First come named turns, each shown by rows before and after it. For each pair of rows after them, which turns, in which order, take the first row to the second? The first pair is done for you.
turn K_552:
[  4  -8   9   0  -2   2 -19   9]  ->  [  7  13 -12   7 -12  -4   1  -5]
[-5 -3 24 -7 -4  6  4  9]  ->  [  6  -3 -12  14  -4   9 -16   6]
[ -4  15  12  -2 -14  -3  21   1]  ->  [  2 -13  15   6   2   5 -20  15]
[ 1 -6 -3 -8  2 -2 -8  1]  ->  [  2   3 -11  -6  -2  -5   2  -4]
turn K_205:
[ 1 -4 17  0  0  4 -8 12]  ->  [  6   0  -5   8  -7   4 -16   9]
[-3 -1 -2 -3  2 -3  0 -8]  ->  [-4 -1  8 -1  0 -2  1 -2]
[ 5 -2 28  6 17  0  0  2]  ->  [ 14   8   9  24  -3   5 -11  11]
[ 5 24  5 19 10 -5 12  0]  ->  [ 5 23 -8 18 11 -6 11 -6]
turn K_322:
[ -3   3 -15  -2   6  -3   5  -4]  ->  [ -1   1 -14   3  13  -2   0  -2]
[-1 -8  5 -3 11 -3  1 -4]  ->  [-2 -9  9 -3  9 -1 -1 -1]
[-1 10 17 -2  2 -4 19  4]  ->  [-1 10 13 -1  4 -4 21  1]
[ -2 -12  13   1  11   0  -7   5]  ->  [ -6 -10  16  -5   1   1  -6   9]
turn K_597:
[ 2  3  0 -3 -6  6  4  6]  ->  [ 2  0  4 -5 -3  6  2  6]
[ -6  -2   2 -12   5  -2  10 -10]  ->  [ -3   6  -3  -6  -1  -3  14 -10]
[ -4   0 -13  -7  -5  -3   1 -11]  ->  [ -1   7 -12   1 -12  -2   2  -6]

Each pair is two turns apart.
[ -5 -11   4 -16   1   4  -9  12]  ->  [ -7  -7  12 -16   1   3  -2  13] : K_597 K_205
[ 0 -3 13 -2  3  3 -1  3]  ->  [  4  -2 -12   1   0   3  -6  -4] : K_205 K_205
[-2 -8  4 -3  8 -4 -4  5]  ->  [ 0 -3  3  1 -3 -2 -7 11] : K_322 K_205
[ 11   2   6  17  -6   8 -17  17]  ->  [  3  11   3   0 -28   7  -3  14] : K_322 K_322
[ -1 -13   1 -10  14  -1  -8  -2]  ->  [  3   2 -21   0   1  -4   0  -9] : K_322 K_552
[  3 -14 -16  -4   1   6  -4  -4]  ->  [  8  -4 -16   8 -10   7  -2   0] : K_597 K_597
[ 3 -6 12  4  6  1  4  3]  ->  [ 3  1  7  4  2 -1 13 -1] : K_552 K_552
[ -3  11  -3  -6 -11   4   7   1]  ->  [ -5   8  -1 -11  -5   1  10  -3] : K_205 K_205
[  0 -11   7  -1   7   2  -9   5]  ->  [  1  -6   0   0  -7   3 -10   8] : K_322 K_205
[-5 -4 14 -7  5 -3 13 -3]  ->  [ 0  6 14  5 -9 -1 13  5] : K_597 K_205
[  1   4  11  -4  15  -7   5 -11]  ->  [ 2  1 18 -3 14 -5 -1 -5] : K_322 K_322
[  7   9 -23  10  -4   7  -5  -9]  ->  [ -7   9  10 -14   1   2  19 -11] : K_552 K_322
[ -2   7   1   0 -24  -1  -2   8]  ->  [ -3  -2 -16  -6 -17  -2 -11  -1] : K_552 K_205
[ -6   2 -10   1  -1  -1   4  -6]  ->  [-4 -2 -6  8  7  0 -4 -4] : K_322 K_322
[ -9  -5 -27 -19 -29  -1  -2  -5]  ->  [-14  -9 -13 -31 -24  -1   4  -5] : K_552 K_597
[  9  -4  -1  11   5   3 -11   3]  ->  [  4  -1   6   2 -12   5  -9  11] : K_322 K_322
[  4   7 -18   4 -14   2  -5   9]  ->  [  2   5 -10   1 -19   3  -6  15] : K_597 K_322
[ -7  -4 -12 -13   7  -9  14 -22]  ->  [  7 -15  -4  15  12   2 -23   1] : K_205 K_552
[-4  9 17 -1 -1  0 10  2]  ->  [  2  12   5   8 -12   2   0   8] : K_597 K_205
[  5  -5  -1   1  -9   5 -14  10]  ->  [  2   4  -4  -5 -19   1   0   5] : K_322 K_552
[ -2   7  -8  -5   2  -5   7 -10]  ->  [ 2  1 -3  6 14 -2 -4 -7] : K_322 K_322
[-8  4 -6 -2 -8 -5  3 -9]  ->  [ -5   7  -6   5 -10  -4   3  -7] : K_597 K_322
[-1 -1 -1  6 -9 10 -2  4]  ->  [-8 -3 -1 -6 -4  5  9 -3] : K_205 K_552
[  2 -12  -5   4  24  -4  -6  -7]  ->  [ -5  -1   5  -5  18  -8  17 -11] : K_597 K_552
[13 11  1 15  3 -5  8 -4]  ->  [14  4  1 15 12 -4  2 -5] : K_205 K_322
[  2   2   9 -12 -15   2   8   6]  ->  [ -2  -3   7 -20  -8   1   8   1] : K_597 K_597
[ -7 -13  -9 -15   4  -2 -15  -2]  ->  [ -2  13 -19   0 -15  -5   3  -5] : K_552 K_597
[ 0  5 -8  0 -8 -4  9 -2]  ->  [-1  1 -6  0  5 -5 11 -7] : K_205 K_322
[ -3  -4   6  -3  -6  -1 -18  11]  ->  [ -6  -7   6  -9  -2  -2 -17   9] : K_597 K_205
[  9  -2  -1   8  13  -4 -18 -11]  ->  [  9  -4   4   9   9  -2 -23  -3] : K_597 K_322
[ 5  0 -5 14 16 -2 -2 -5]  ->  [ 0  4  9  7 15 -4  9 -5] : K_552 K_322
[ -5   4   2   0  -7   2 -12  13]  ->  [-10  -5  -6 -13   8  -3  -7   0] : K_205 K_205
[-7 -5 -2 -9  4 -2  2  0]  ->  [-7  0  5 -7 -4 -1  5  6] : K_205 K_322
[ 4 16 -9 15 -8 -2 -1 -3]  ->  [ -8   2  21 -10   3  -3   4  -1] : K_552 K_597
[ -5 -11  14  -7  18  -2  -2  -3]  ->  [ -2   3  19   1 -13   5  -2  12] : K_205 K_322
[ 3 -1 15  5 12 -2  1  6]  ->  [ 5 12  7  9 -3 -4  8  4] : K_205 K_552
[ -2   0  13 -11   1  -3  18  -2]  ->  [ 4  7 15  5 -9  0 15  7] : K_322 K_205
[ 7 -2 21 11 -3  6 -8 20]  ->  [  2  11  24   5 -10   1  13  14] : K_552 K_552
[  9  14   1   4 -22   6  -2  12]  ->  [ -4  -4  -3 -24   9  -3  12 -13] : K_205 K_205
[  0   7   0  11 -10   4   4   6]  ->  [  1   2 -11   8  -9   4  -3   4] : K_552 K_205
[-2 -4 13 -2 -1  3  1  6]  ->  [  2  -6 -10   1   8   0  -2  -6] : K_552 K_205
[ 5  8 10  7 -1  1 21 -1]  ->  [ 2 -3 21  1  5  3 13  3] : K_597 K_597
[ -2  17 -18   9   4  -8   2  -8]  ->  [-7 13 21  1 -2 -3  4  9] : K_597 K_552
[  6  -2  -2   8  21   5  -2 -10]  ->  [  9  -3   5  14  13   9 -13   2] : K_322 K_205
[  4  -9   1   1   4   4 -13   4]  ->  [  5   6 -11   9   1  -1   5  -6] : K_552 K_322
[ -4  -3   3 -12  11  -6   2  -6]  ->  [  5   8  -1   7 -11   0  -9   7] : K_205 K_205
[-1 -2  3 -5 -3 -2  6  1]  ->  [ 2  1 -5 -1 -7  0  3  1] : K_205 K_205
[ -5   2   7  -7 -13   5  -2   6]  ->  [ -6  -3  -8 -13  -5   2  -1  -5] : K_205 K_205
[  5   5 -19  14  -8   0  -5   0]  ->  [ -1  12   0   2 -21   0   8   6] : K_552 K_205
[-1 -8  7  9  7  2 -9  7]  ->  [ -6 -12   7   1   7   2  -8   6] : K_597 K_322
[-4 -8  3 -5 12  2  9 -8]  ->  [  2  -3 -14   8   9   3   3 -10] : K_552 K_597
[ -3  -4  -3 -13   2  -2   3  -3]  ->  [ 1  7 -7 -2 -9 -1  7 -2] : K_597 K_597
[ 10  11   6   4   7 -10  16 -15]  ->  [14 12 11 15  7 -6  8 -8] : K_322 K_205
[  5   6  17  14 -16   6  -7  17]  ->  [  2  -5  21   7  -8   7 -14  18] : K_552 K_597
[  7  -7  15  10   0   7 -16  11]  ->  [  1  15  -1  -1 -14  -3  20  -8] : K_205 K_552
[10 11  3 24 -8 -3 -6 12]  ->  [  2  -3  20   9  -6  -2 -14  19] : K_322 K_597
[ -2   0 -18  -3 -10  -5   5  -7]  ->  [  2   2   0   6 -20   1  -4  10] : K_597 K_597
[  8   8 -24  11   2  -5  -5  -5]  ->  [  4 -13  -2   3  12   1 -23   7] : K_552 K_552
[ -4 -14  -9   2  17   3  -5  -7]  ->  [  2   1 -15  18   9   3   2  -8] : K_205 K_552
[ -6  -2   3 -12  -9   7   3   0]  ->  [ -2  -3  -3  -3 -11   9  -7   3] : K_205 K_552
[-10  -9   7 -18 -13   2  -4   8]  ->  [ -9   4  -4 -15 -20  -1   9   0] : K_552 K_552
[  8   9 -28  13  -9   0  -4  -3]  ->  [-7 -2 27 -8 14 -4 13  2] : K_205 K_205
[ -5   4 -11 -16  -2  -3  12 -13]  ->  [ -6   7   6 -13   3  -4  18  -9] : K_205 K_322
[ 6 10 -7 11 10 -3  1 -8]  ->  [ 8 11  5 18  4  1 -5  3] : K_597 K_322
[ -6  -8 -12 -13  -2   1   3  -6]  ->  [ -9 -10   5 -15  -4   2   2   2] : K_597 K_552
[ 1  7 16 12 -9  6  3 16]  ->  [ -3  14   5   4 -15   2  16   6] : K_322 K_322
[ -4   0 -13   7  -4  -4   4  -7]  ->  [ 0 -6 -8 13  4 -1 -4 -2] : K_322 K_322
[ -5 -14  -2 -13  11  -8   2 -12]  ->  [ -6 -11  15 -11   9  -6   6  -5] : K_205 K_597
[-13  -6   3 -16   6  -5  -6  -3]  ->  [ -4   6 -20   3  -3  -5  -9  -5] : K_552 K_597
[ -8   3   3  -6 -11  -3   7   2]  ->  [ -7   2  -7  -6 -11  -4   6  -2] : K_205 K_205
[ -4  -5  -9  -6 -16   5 -10   5]  ->  [ -7  -6   0 -11 -16   5  -7   6] : K_552 K_552
[  3  -5  14  14   9   4 -11  10]  ->  [  4  -9  -4  14   9   4 -18   5] : K_205 K_597
[ 13   9  -3  18  -4   3 -10   7]  ->  [  8  18 -11   8 -12  -1   7  -3] : K_552 K_205
[  7   5 -29  -2 -11  -1   2 -12]  ->  [ -5   1  14 -20   0  -3  21  -9] : K_322 K_552
[ -2  -1   0 -14   9  -9   6 -14]  ->  [  3  -6  -5  -6  16  -7  -4 -13] : K_322 K_552
[ 4  3 -3 12  1  3 -8  8]  ->  [  0  -1 -15   3   4   1  -6   0] : K_322 K_205
[  1  10 -10  -4  -9  -2   5  -9]  ->  [  2   8   9   1 -14   4  -5   7] : K_597 K_597
[ 3 -7  4  9 20  1  6  4]  ->  [ 5  6  0 17  7  1 13  5] : K_205 K_552
[  1  12 -19  -3 -28   1   3   1]  ->  [  4  -4 -17   0 -19   7 -22  10] : K_552 K_552
[ -5 -11   8  -6   1   0  -6   5]  ->  [  1   5  -9   5 -13  -2   1   4] : K_205 K_552
[  2  -9  -2   0  17  -4  -9 -10]  ->  [ -3  -6   9  -7  16  -5   1 -10] : K_552 K_552
[-4  5 18  6 -1  2 -1 10]  ->  [  0   4   5  10  -7   5 -10  13] : K_597 K_205
[ -6 -13  -5   2   8   4 -20   3]  ->  [-14  -9  15 -12   5   1  -2   3] : K_552 K_552
[ 3 -5 19  6 13  2 -7  8]  ->  [ 5 -2 18 11  7  5 -9 13] : K_597 K_205
[ -5   6  -7  -2 -13   2  -4   5]  ->  [ -6   2  -8  -7 -12   2  -5   4] : K_552 K_205
[  5 -23  -3   2  17  10 -11  14]  ->  [  3 -24 -11  -4  22   6  -6   6] : K_205 K_597
[ -2   6  -2  -4  -8   5 -13   6]  ->  [ -7   0   2 -14   4   1  -7  -1] : K_205 K_205
[ -4 -11 -20  -1  11  -4  -3  -7]  ->  [  3   6 -17  18  -6  -1  -2   3] : K_597 K_597
[ 0  2  0  2 -4  2  5 -8]  ->  [-2 -6  4 -3  1  3  0 -6] : K_552 K_597
[ -6  -1  -1  -6 -22   2  -2   7]  ->  [ -7  -9 -14 -10 -13  -1  -6   0] : K_552 K_205
[  3 -12  -7   6   9   2 -15   2]  ->  [ -5 -12  16 -10   9   0  -2   4] : K_552 K_552
[ 0  3 16  7  2  2 -6 11]  ->  [ -1  -3 -14  -1  10  -3  -7  -7] : K_205 K_205
[-2  2  6 -4 -6 -1  3 -3]  ->  [-1  4  0 -1  1 -4  5 -9] : K_322 K_322
[  1 -15  14  -2  14   3 -10  11]  ->  [ -3 -17   5 -10  17   1  -7   3] : K_597 K_322
[  6   9 -10   5 -23   6   1   1]  ->  [  5  10 -17   2 -16   3   8  -6] : K_205 K_597
[ 5  4 -1  8  8 -6  8 -3]  ->  [ 6 -1 -1 10 10 -4  1 -2] : K_552 K_552
[ -2  -5  10  -9 -19   3 -11  22]  ->  [ -3 -11   2 -14 -17   3 -15  18] : K_597 K_205
[-1 -7 -3 -3  8  0  2 -5]  ->  [ 1 -6  9  3  4  3 -2  4] : K_322 K_205
[ -1   3 -19  -5  -3   0  -1  -2]  ->  [ -7   3   2 -16   1  -2  11  -2] : K_322 K_552
[  5   2 -16  -5 -14   6 -12   0]  ->  [  2  -6  -2 -12  -8   8 -17   6] : K_552 K_552
[ 12  -6  12  20  18   2 -17   7]  ->  [ 13 -10  -5  18  21   2 -20   1] : K_205 K_597
[-2 -5  7 -2 15 -1 -2 -1]  ->  [ 4 10 -2 12 -1  0  0  2] : K_205 K_552
[  2  -1   0  -5  13   6  16 -11]  ->  [ 5  8  7  5  5  7 19 -4] : K_597 K_205
[ -2  -6 -11   0   3  -1  -7  -6]  ->  [-6  3 10 -3 -2 -2  8 -2] : K_552 K_205
[  7  12 -20  11  -2   0   0  -7]  ->  [ 11   7  -6  19   0   4 -11   5] : K_322 K_597
[3 7 1 9 1 0 8 2]  ->  [ 4  4 -8 10 -1  2  1  2] : K_597 K_205
[ -6  -3 -14  -6 -16   2  -1  -1]  ->  [-11  -6  -4 -13 -14   2   3   0] : K_552 K_597
[-10  -4  -2 -22  -8   1  13  -9]  ->  [ -4   4 -16  -8   0  -1  17 -17] : K_597 K_322
[ 6  8  7 14  0  0 17 -1]  ->  [  5   3  -7   8   6  -2  18 -11] : K_205 K_205
[ 6  4 -8  8  4 -6  6 -6]  ->  [ 3  3 15  4  0 -3  6  5] : K_597 K_552
[  3   9 -11  11   1  -4   8  -8]  ->  [-1 -8  9  0 17 -2  0 -3] : K_205 K_552
[ -1   1   1 -22 -29   6  -3  17]  ->  [  5  -5 -21 -14 -22   6 -16  12] : K_597 K_552
[ 0  3  4  4  9 -4  9 -6]  ->  [ 1 -4  1  4 13 -3  1 -6] : K_552 K_597
[  5  15 -12   9  -9  -3   3  -2]  ->  [  5  14   0   9 -15   0  -2   7] : K_597 K_322
[  2   7  15 -17   9   5  11 -12]  ->  [ 10  -5  11  -4  18  11 -17  -4] : K_552 K_205
[ -4  -6   7   0  15  -2 -10  -4]  ->  [ -1  -1   8   7  -1   2 -16   7] : K_322 K_205
[ -9 -16  -8 -17  -2   7  -3  -4]  ->  [-12 -12   8 -18   2   6   7  -2] : K_552 K_205
[ 2 -7  1  1 11  1 -5 -2]  ->  [ 4  1 -9  5  7  0  1 -6] : K_597 K_597
[ 5 -2 -5  6  8  1 -1 -2]  ->  [ 3 -4  5  4  2  3 -6  6] : K_322 K_322
[-10  -5   6 -12   1  -4   7  -2]  ->  [ -6 -14   4  -5  10  -2  -7   1] : K_552 K_205
[ 6 12  8 20  6 -6  7 -3]  ->  [ 2  6 24 11  3 -3  2  6] : K_552 K_322
[ 6 -3 -7  1 25  0 -4 -7]  ->  [  8  -3   8   7  18   5 -13   8] : K_322 K_205
[-4 -9 -8 -6 12 -2 -6 -4]  ->  [ -7  -8   1 -12  11  -4   1  -5] : K_552 K_552
[  1  -6  12 -19  -1   0   1   4]  ->  [  4   3  11 -10 -15   1   3  10] : K_322 K_205
[ -3 -10   5 -12 -17   5 -16  11]  ->  [ -7 -12  -7 -23 -12   0  -9  -2] : K_597 K_322
[-12   0 -11 -15 -10  -1   5  -1]  ->  [-13  -1   8 -14   3  -3  12   0] : K_322 K_205
[ 2  0 -2  5 -8  0 -4  5]  ->  [-3 -2  0 -7 -3 -3  6 -3] : K_205 K_552
[  7   3  13   8 -26   2  -5   9]  ->  [  1  -3  18  -5 -26   2  -3   9] : K_322 K_597
[ -2 -16  12  -2   5   0  -2  -7]  ->  [  5  -8 -12   9  -3   0  -5 -10] : K_322 K_552
[-1 -2 20  2  3  3  1  8]  ->  [-5  5 14 -7 -7  0 12  3] : K_322 K_322
[-1  5  6  3 -2  1 18 -3]  ->  [ 1 -8 15  3  1  7 -1  9] : K_205 K_552
[ 11   3 -10  19   3  -2 -11   3]  ->  [  8  -8   3  11   4   1 -19  10] : K_322 K_597
[  2 -12   2   6  -3   6 -14   2]  ->  [ -3  -7   1  -5 -17   5  -7   2] : K_322 K_322
[  5   8  -8  -1 -10  -1   0   1]  ->  [ 8  8 -3  4 -9  1 -3  5] : K_322 K_597
[ 1  4 -5  2  4 -7  8 -7]  ->  [ 3 -1  1  8 11 -4 -1 -2] : K_322 K_322
[  7 -12   9  13  27   4  -3  -4]  ->  [ 6 -5 18 18 21  5  2  0] : K_597 K_205
[ -7  -7  -3 -16   7  -1   1  -8]  ->  [ -1  12 -12   1  -9  -2   9  -6] : K_597 K_597
[ -4  -3  -8 -11  -1   2  -5  -2]  ->  [  0  -1 -12  -2   0   3  -8  -1] : K_205 K_552
[ -1 -10  11  -4  12   2  -4   2]  ->  [  0 -12   9  -2   8   4  -9   6] : K_205 K_597
[ -8   1   6 -17  -2   4   6  -3]  ->  [ -4   9 -12  -8  -6   2   7  -8] : K_552 K_552
[  4   3 -10   3  -6   1  -9   1]  ->  [  2  -3  -1   0  -4   3 -13   6] : K_597 K_597
[ -3   1 -18 -19   0   3   1  -7]  ->  [ -6   5  -6 -21   4   1  12  -8] : K_597 K_205
[  1   4  -7  -4  -3  -4  15 -12]  ->  [ -3 -12  11 -12   3   1  -2   0] : K_552 K_322
[ -7  -9   7 -20   9  -3   6   1]  ->  [ -1  10 -12  -7  -3  -7  19  -6] : K_597 K_597
[ -5  12   2 -11 -21  -2  16   0]  ->  [ -7   8  -8 -15 -16  -5  16  -7] : K_205 K_205
[ 1  6 13 11 10 -3 10 -1]  ->  [ 3  0 15 12  6  3 -4  8] : K_552 K_322
[ 5 -4  6  2 21 -2  0 -2]  ->  [ 5 -4 11  3 18  1 -4  3] : K_205 K_597
[-1  6  0  1 -1 -4  8 -6]  ->  [ 1  3  2  7  7 -3  3 -6] : K_322 K_322
[ 4  5 -2  8 -4 -4 -1  6]  ->  [  3  -1 -10   5  -1  -4  -6   4] : K_597 K_205
[ 1 -7  2 -3 13 -2 -4 -3]  ->  [ 3 -5 -2  1 14 -1 -5 -3] : K_597 K_322
[  2  -2 -18   5  11  -3  -1 -13]  ->  [ 9  8 -6 21 -4  2 -6  2] : K_597 K_597
[ -5   0   6   0 -11  -1  -4   8]  ->  [ -9  -8   1 -10  -1  -5  -3   1] : K_597 K_597
[-10  -6   7 -19 -11   5  -8   3]  ->  [ -9   6  -3 -17 -17   1   5  -4] : K_552 K_552
[ 3  1 13  4  0  3 -5  9]  ->  [ 0 10  5 -2 -9  0 10  2] : K_205 K_552
[ -2  -2   3 -11 -15   4  -5   4]  ->  [ -1  -8  -1 -13 -10   5  -9   2] : K_322 K_552
[  0   6  -5 -14  -9  -2  12  -7]  ->  [  0   8   6 -12 -12   0  12  -1] : K_205 K_597
[  6   7  11   7 -10   1   0  11]  ->  [ 6  1 10  4 -9  3 -9 13] : K_322 K_552
[  3  -8 -12  -9  15 -10   2  -5]  ->  [ 11  11 -13  10  -3  -8   6   3] : K_597 K_597
[ -4 -11   4  -6  -1   4 -14   1]  ->  [  1   7  -8   7 -15   2  -4   0] : K_552 K_597
[ -7  -4   5 -12  -4   2   6  -5]  ->  [-4  1 13 -4 -7  5  7  1] : K_322 K_205
[ -4   3 -26   0   1   0  -1   3]  ->  [-10   9   6  -7 -11   1   9  16] : K_552 K_205
[ 6  5 -9 14  3  0  0 -3]  ->  [-2 -3  5 -1 14 -2  8 -6] : K_205 K_552
[-14  -6  17 -30 -11 -10  19  -4]  ->  [ -3 -32   3 -13  12  -1 -24   4] : K_552 K_205
[  6 -12  18   9  11   5 -19   6]  ->  [  5   6 -19   7   8  -6   7 -20] : K_597 K_552
[ 0 -8 22  2 11  1 -6  9]  ->  [ -2  -6  -5  -7  20  -7   7 -13] : K_597 K_597
[-2  7  5 -4 -8 -1  7  0]  ->  [ 2  8 -8  3 -8  0  1 -1] : K_552 K_552
[ -1 -16  22   4   0   1 -17  10]  ->  [  0  15  -4   8 -24  -7  14  -5] : K_205 K_552
